128 stands for zero in the data rows.
Here is a table of points, one per row:
[174  93  83 168 131 123 109 117  89 113 138 158  65 154  95  71 160 130  91 155 136 151 170  46  95 156 108 105 170 124 152 158 113 106 152 159 186 138 126 170 156  78 123 126  93 193 176 180  92  35 125 113 132 139 167 137  84 147 153  79 187  91 179 123]
[142 137  28  46 190 173  85  93 116 151 155 226 140 179 142  81 143  79 114 174  64 141  83 146 160 109 107 142  83  85  76 132  30  94 119  93 113 150 168 216 161  96 145  92  14 130  36  87 117 125 133 174 128 152 212  86 175 138  82  17 217 151 213 107]
[ 94 122 157  97  78 129 184 201  93 167  65 153 144 151 152  93  85 183 175 114 158 102  29  91 170 137 135  78  86 133 172 125 171 114 139  78 114  75  78  72 112 150 142 134 136  37 145 108 105 152 138 179 119 155  84 153 134  88  85 113  76 153  99  98]
[142 156 159  94 168 140 116 201  33 118  64  70 186 189 118 146  50 137 218 122 100 113  22 171 140  57  94 177  22 168 158  55 219 137 115 119  84 110  95  75  85 171  84 151 177  58 156 111 127 131 112  65 124 187 123 130 156 124  13 113  43 121 142  74]
[118  96 178 166  81  90 218 118 162 204  98 130  92  55 150 109 170 185 115 120 189 131 157  83 183 163 124 132 192 210 136 148 117  28 128 197 184 116 163 174 167 164 160  90  73 172 174 137 121 101 152 127 133  83  65 149  55 144 223 212 209 125  93 126]
[175 118 126  88 110 150  82  71  86 110 169  96 151 178  93 103  94 135 137 208  90 141 141 164 140 117 134 127  87 186 112 141 131 109  95 132 164 106 169 147 212 126 159 232  88 155  95 124 115 103 175 145 144 114 140 126 160 187 143  32 182  83 153 173]
[230 107 113 126 102  72  97 177 191  47 170 100  69  61  42  78 176  86 133 182 106  81 155 115 124 179 135 166 125 142 144 214  88 176 127 138 184 102 141 139 114 121 129 170 122 198 159  43 119  83 124 154 151  77 129 138  88 135 115  76 169 142 187 142]
[ 92 139 144   0 116 140 173 104 125 154 164 143 112 127 179 145 122 122 147 113 160 118 118 117 108  35 159 131 140 174 103  84  99 125 102 169 147 114 102 113 103 121 145 143 107  88 108 118 145 132 149 130 146 103  86 139 135 113 170 157 110 152 119 102]
[101 170  93 150 134 146  35  91 202   0 235  64 194  99 158 106 148 120 108 176  77 132 164 199  74 100 131 159 231  37 110 136 136 188 108  93  59 171 188  52 167  47 136  81 164 197 143  75 146 106  40  93  92 100 161 131 151  88 161 162  82 128 105 187]
[ 45 112 134 171  95 113 133 138 123 134 186 168 109 104 158 164 103 162  98 196 108 114 172 134 110 170 143 173 143 100 158  89 138  99  83 158  95 192 118  88 135 163 127 153 128 121  91 162 156 154 141 121 142 111  93 115 121  99 148 156  88  63 149 164]
[134 163 173 219  35 133 244 165 131 255  27 128 185  93 186 200 117 169 155  54 145  90 125  93 215 154 129  74  69 178 198 173 174 119 213 118 100  44 119  91  26 219 101 117 234  17 163 134 182 153  80 189 151 149  89 138 111 107 100 166  59 145  80  65]
[108 101  46 148 123  63  43 153 147 104 133  67 100 126  79  87 152  42  72  84 122  91 186 105 170 136 128 109 152  80  95 119  55 110  94 131 135 209 141 101 115  85 143  56 114 219 116 150 131 107 134  99 174  16 244 123  73  51 179 127 121  98 176 202]
[193 155  49 118 148 123 243  82 107 107  69 188 113 141   0  42 165 109  27 136 134 167  68 112 157 203 186 103 131 177  75 177 132 106 216  89 138 171 125 255 231 132 152 223  58 138  37 119 220  94 161 217 119 255 190 148 126 175  51   9 221 190 192  42]
[ 99 129 167 228  99 131 181 160 165 212 115 134 148 160 150 161 113 153 134 121 162 137 120 144 130 186 108  74 104 136 144 114 161  99 134 190 140  90  40 127  78 194 185 136 181 121 139 237 123 103  88  79 118  29  52  73 158 121 197 169 128 108 127 103]
[128  89 129 183 114  77 102 125 137 117 104 110 119 119  97 154 139  69 132 138 125 131 120 161  65 132 107 161 192 164 130 113 100 121  98 176 199 144 156 141 181  98 146 136 101 162 162 175 114  64 122  75 107 114 104 104 158 119 157 152 121  90  79 198]
[ 96 164 132 112 145  92  84 124 163  74 176 144  64 123 147 139 113  97 153  79 151 155 185  79 125 162 125 187 124  49 118 191 113  99  84 124 163 125 139  83 108 122  70  98  73 136 131 119  78 202 127 166 113 130 119 161 101 142 201 171 115 150  73 159]
[148  80 150 199  72 141  87  77 168 131 174 167 107 109  98  83 154 130  85 147 144  79 214  74 135 142 143 146 117 113 158 124  67 118 133 107 137 147  93 141  67 111 128 172 132 157  99 198 145 146 114  59 187  53 147 130 104 140 143 152 119 143 118 112]
[126 173 163 188  98 127 221 122 121  77  86 112 136  48 133 192 121 192 132 120 206 169  65 141 163  74  98 116 120 135 172 174 173 153 150 171 117  47 123 135  78 169  73  12 113  31 158 161  98 164 102 149  93 220  19 163 109  80 166 161 111 162  58 104]
[131 130 164 124 156 139 132 130  98 187  69 115  90 110 136 140 125 166 166 105 177 148  93 153  50 219  62 103 136  89 189 145 180 129 204 116  79 123 130 156  91 159 126 113 200  63 158  77 149 144 116 134 169 160 125 147 119 197  71 133 134 120 108 145]
[166 122 145  77 120 167 130 139  91 113  93 120 117 158 100 157 131  98 171 157 114 153 140 129  76  74 184 100 109 178  73 110 159  92 131 138  98  87 117 144 192 105 149 200  91  90  92 160  92 129 148 154 164 159 126  99 186 161  35  53 176 151 137  98]
[163  71 146 185 141 143 123 151 121 143 167 152 102 107 127 133 177 181 127 141 117 122 149  66  81 182 178 140 158 109 194 204 117 178  96 193 188 124 125 160  76 172 107 132 187 138 241 103  62 120 129  39  88 128 143 112  61 107 141 209 147 137 154 159]
[ 97 188 118 145 160 130  67 119 139 138  93 103 113 108  88 133 138  92 125  87 102 155 117 195 126 110  78 131 159 119 137 116 192 166 112 105 102 156 164  60  65 103  89 106 154 147 142  79 150 148 105 118  59 135 107 159 132 124 173 192  81 152  76 107]
[116 149 142  14 231 158 155  87 107  70 100 148 137  92 178 170  80 145 152  88 119 143  76 143 150  65 154 147  77 152  65  80 109 142 125  84 108 171 132 147 167 131 130 134 115 102  82  50 161 127 192 130  90 134 102 116 192 103  95  70 103 124  99  62]
[ 97 138 117  11 170 173 105 144 133 165 112 109 205 170 174 152 118 103 102 133  66 100 133 131 134 101 167 119 108 136  39  20 165 226 136  35  69 155 160 103 157 113 144 157 124 153  67  79 116 195 180 203 143 161 173  91 109 146  56  95  87 143 151 119]
[ 57 100 164 189 144 137  57 128 154 117 150 120 185 202 203 200  91 156 183  83 125 121 122 197 140  52  89  74  80  37 129  92 146 182 114  82  87 125 102 115  85 111 111  94 210 105 160 154 154 165  61 102 133 119 239  89 149 132  85 180 103  92 136 168]
[157 126 108  95 167 120 124 109 125 137 218 106 144 163 158  89 145  87  76  97 132 144 204 139 110 113 123 155 214 117  91  93  42 110 118 132 138 136 113  98 201  66 126  71 139 200  99 185 110 144 179 115 109 139  87 171 181 160 183 171 141 114 127 192]
These points spread out most along one direction. Take the direction at right angles to it along which they spread out most. Go by this last direction. How many in every 100 of the points above lie lower along it than each point below? Round to a whole number. More than half of the points above lie lower than the first one.
[142 137  28  46 190 173  85  93 116 151 155 226 140 179 142  81 143  79 114 174  64 141  83 146 160 109 107 142  83  85  76 132  30  94 119  93 113 150 168 216 161  96 145  92  14 130  36  87 117 125 133 174 128 152 212  86 175 138  82  17 217 151 213 107] 12
[128  89 129 183 114  77 102 125 137 117 104 110 119 119  97 154 139  69 132 138 125 131 120 161  65 132 107 161 192 164 130 113 100 121  98 176 199 144 156 141 181  98 146 136 101 162 162 175 114  64 122  75 107 114 104 104 158 119 157 152 121  90  79 198] 77
[131 130 164 124 156 139 132 130  98 187  69 115  90 110 136 140 125 166 166 105 177 148  93 153  50 219  62 103 136  89 189 145 180 129 204 116  79 123 130 156  91 159 126 113 200  63 158  77 149 144 116 134 169 160 125 147 119 197  71 133 134 120 108 145] 31
[ 45 112 134 171  95 113 133 138 123 134 186 168 109 104 158 164 103 162  98 196 108 114 172 134 110 170 143 173 143 100 158  89 138  99  83 158  95 192 118  88 135 163 127 153 128 121  91 162 156 154 141 121 142 111  93 115 121  99 148 156  88  63 149 164] 62
[101 170  93 150 134 146  35  91 202   0 235  64 194  99 158 106 148 120 108 176  77 132 164 199  74 100 131 159 231  37 110 136 136 188 108  93  59 171 188  52 167  47 136  81 164 197 143  75 146 106  40  93  92 100 161 131 151  88 161 162  82 128 105 187] 85
[157 126 108  95 167 120 124 109 125 137 218 106 144 163 158  89 145  87  76  97 132 144 204 139 110 113 123 155 214 117  91  93  42 110 118 132 138 136 113  98 201  66 126  71 139 200  99 185 110 144 179 115 109 139  87 171 181 160 183 171 141 114 127 192] 65
[ 99 129 167 228  99 131 181 160 165 212 115 134 148 160 150 161 113 153 134 121 162 137 120 144 130 186 108  74 104 136 144 114 161  99 134 190 140  90  40 127  78 194 185 136 181 121 139 237 123 103  88  79 118  29  52  73 158 121 197 169 128 108 127 103] 73
[142 156 159  94 168 140 116 201  33 118  64  70 186 189 118 146  50 137 218 122 100 113  22 171 140  57  94 177  22 168 158  55 219 137 115 119  84 110  95  75  85 171  84 151 177  58 156 111 127 131 112  65 124 187 123 130 156 124  13 113  43 121 142  74] 15
[ 96 164 132 112 145  92  84 124 163  74 176 144  64 123 147 139 113  97 153  79 151 155 185  79 125 162 125 187 124  49 118 191 113  99  84 124 163 125 139  83 108 122  70  98  73 136 131 119  78 202 127 166 113 130 119 161 101 142 201 171 115 150  73 159] 69
